0: [156, 172, 147, 175, 52, 141, 126, 108, 117, 85, 105, 109, 117, 157, 125, 190, 86, 98, 128, 69, 154, 117, 120, 68]
1: [125, 128, 193, 99, 110, 123, 116, 112, 92, 139, 111, 104, 138, 94, 131, 116, 125, 91, 124, 132, 130, 103, 136, 117]
2: [173, 156, 109, 141, 142, 127, 154, 182, 129, 93, 142, 150, 107, 100, 97, 188, 161, 144, 106, 172, 115, 178, 129, 121]
3: [125, 124, 100, 175, 166, 158, 104, 201, 107, 204, 130, 112, 128, 170, 97, 66, 149, 107, 130, 30, 133, 166, 63, 116]
4: [141, 144, 179, 98, 131, 83, 65, 138, 191, 126, 115, 115, 157, 88, 147, 93, 114, 101, 179, 203, 112, 112, 95, 136]
5: [147, 98, 137, 162, 78, 157, 126, 147, 103, 164, 136, 133, 112, 98, 119, 131, 99, 156, 53, 143, 104, 161, 123, 142]
6: [116, 129, 170, 105, 112, 127, 82, 97, 115, 139, 109, 100, 134, 106, 107, 110, 131, 118, 138, 153, 115, 90, 129, 106]
7: [146, 154, 117, 148, 146, 141, 163, 126, 136, 59, 132, 154, 122, 138, 150, 132, 116, 166, 100, 142, 143, 139, 155, 114]
8: [142, 114, 105, 134, 104, 112, 143, 174, 142, 107, 108, 163, 145, 105, 129, 133, 137, 154, 104, 148, 104, 139, 147, 109]
9: [132, 84, 125, 138, 129, 115, 149, 177, 162, 124, 162, 162, 106, 144, 149, 121, 117, 124, 110, 134, 159, 97, 141, 118]
10: [138, 121, 111, 139, 128, 167, 168, 106, 162, 146, 104, 128, 101, 163, 50, 105, 121, 130, 119, 78, 118, 134, 117, 135]
11: [95, 110, 100, 146, 160, 125, 153, 119, 159, 170, 94, 128, 100, 137, 79, 129, 107, 157, 124, 99, 108, 160, 89, 146]
12: [104, 160, 174, 123, 119, 137, 107, 117, 154, 165, 111, 138, 107, 151, 115, 133, 131, 132, 130, 146, 146, 109, 139, 130]
13: [142, 98, 130, 112, 166, 141, 201, 122, 147, 170, 81, 105, 91, 147, 150, 163, 153, 62, 145, 165, 69, 148, 53, 163]
14: [135, 163, 156, 132, 96, 170, 148, 117, 126, 80, 145, 109, 123, 150, 128, 142, 90, 144, 113, 133, 157, 153, 118, 153]

[61, 113, 61, 139, 161, 78, 116, 193, 172, 131, 196, 197, 93, 113, 168, 132, 118, 192, 159, 94, 131, 114, 115, 201] 9 11 8 7 12
[194, 126, 64, 156, 94, 129, 131, 95, 93, 166, 110, 154, 192, 160, 148, 116, 153, 119, 106, 111, 96, 124, 92, 133] 8 5 10 7 6
[148, 87, 116, 111, 112, 87, 136, 183, 126, 176, 148, 165, 122, 128, 146, 106, 138, 98, 118, 133, 128, 113, 111, 147] 9 8 1 12 5
[127, 142, 132, 174, 145, 103, 144, 155, 135, 127, 114, 182, 127, 108, 133, 194, 112, 176, 136, 105, 122, 117, 169, 96] 8 7 9 2 12
[131, 100, 72, 120, 113, 95, 168, 140, 148, 180, 155, 172, 130, 178, 152, 117, 144, 114, 134, 123, 133, 119, 81, 138] 9 11 8 10 12
[106, 140, 116, 105, 118, 146, 159, 137, 159, 140, 121, 151, 61, 185, 83, 94, 126, 125, 145, 99, 136, 113, 106, 135] 10 12 11 9 14
[133, 95, 108, 97, 149, 176, 106, 187, 213, 182, 142, 69, 89, 115, 113, 100, 149, 132, 160, 86, 113, 122, 182, 168] 10 9 12 11 6
[118, 134, 134, 153, 122, 135, 169, 143, 142, 131, 102, 131, 74, 164, 73, 120, 119, 116, 132, 104, 141, 126, 99, 153] 10 11 12 14 9
[85, 245, 203, 137, 119, 198, 63, 162, 90, 92, 146, 0, 178, 120, 84, 201, 87, 110, 227, 126, 157, 148, 189, 103] 14 6 0 1 12
[146, 158, 184, 94, 86, 100, 155, 156, 203, 106, 143, 158, 90, 147, 111, 66, 51, 114, 142, 138, 173, 153, 104, 148] 14 9 12 4 7
[116, 69, 89, 141, 114, 148, 157, 158, 165, 159, 120, 159, 91, 91, 82, 72, 127, 212, 118, 100, 149, 145, 128, 140] 11 10 8 9 5
[134, 116, 82, 195, 184, 145, 84, 89, 68, 101, 129, 198, 115, 144, 72, 140, 116, 118, 120, 209, 94, 141, 146, 97] 7 2 8 6 5
[82, 152, 120, 95, 135, 202, 90, 6, 179, 61, 113, 160, 158, 112, 171, 233, 166, 116, 237, 201, 202, 185, 150, 250] 14 12 7 4 6
[136, 161, 139, 138, 100, 136, 139, 114, 157, 162, 104, 136, 81, 166, 84, 126, 129, 97, 118, 97, 128, 129, 102, 133] 10 12 11 14 6
[112, 145, 158, 115, 155, 129, 109, 108, 113, 150, 135, 72, 138, 132, 115, 131, 108, 130, 132, 143, 127, 90, 130, 140] 6 1 12 14 11
[142, 109, 129, 156, 132, 108, 140, 167, 124, 123, 117, 154, 123, 103, 127, 155, 134, 157, 105, 163, 122, 153, 148, 108] 8 2 7 9 5
[173, 133, 60, 153, 87, 112, 164, 100, 86, 159, 121, 155, 179, 146, 148, 132, 145, 146, 109, 100, 122, 139, 93, 147] 8 5 7 11 10
[113, 108, 156, 104, 153, 141, 108, 120, 155, 149, 132, 104, 101, 140, 108, 110, 119, 133, 131, 123, 118, 123, 138, 128] 12 6 1 11 10
[100, 158, 136, 121, 149, 175, 115, 103, 86, 88, 129, 102, 116, 99, 170, 149, 101, 94, 125, 102, 107, 149, 138, 80] 1 14 6 7 0
[112, 101, 215, 64, 130, 104, 139, 113, 107, 72, 112, 61, 213, 4, 238, 202, 110, 165, 145, 135, 139, 218, 237, 76] 1 8 7 6 14
[156, 136, 85, 122, 87, 53, 137, 68, 106, 151, 138, 133, 136, 177, 117, 85, 135, 128, 86, 47, 112, 168, 69, 92] 10 11 8 3 0
[110, 159, 139, 140, 143, 170, 117, 127, 88, 111, 116, 64, 102, 77, 169, 164, 99, 97, 145, 91, 84, 152, 114, 89] 1 6 14 0 12
[128, 135, 131, 192, 168, 168, 192, 159, 117, 118, 90, 126, 130, 94, 26, 116, 200, 187, 32, 157, 116, 144, 129, 140] 2 8 5 10 11
[95, 137, 132, 135, 159, 161, 107, 125, 69, 93, 106, 76, 81, 113, 196, 118, 135, 101, 112, 115, 103, 161, 161, 85] 1 6 7 14 12
[148, 82, 104, 135, 127, 120, 152, 173, 108, 160, 136, 151, 120, 123, 125, 126, 142, 138, 129, 104, 114, 141, 137, 136] 8 9 5 11 10
[96, 162, 147, 113, 165, 182, 129, 117, 78, 85, 107, 111, 119, 101, 192, 147, 99, 78, 123, 102, 105, 152, 117, 80] 1 14 7 6 0
[153, 94, 101, 131, 93, 164, 113, 140, 189, 141, 162, 152, 108, 134, 41, 111, 81, 143, 161, 104, 160, 124, 90, 138] 10 11 9 12 14
[123, 150, 7, 110, 115, 135, 128, 117, 134, 174, 118, 177, 217, 115, 192, 133, 138, 185, 149, 127, 90, 87, 117, 122] 8 7 9 11 12
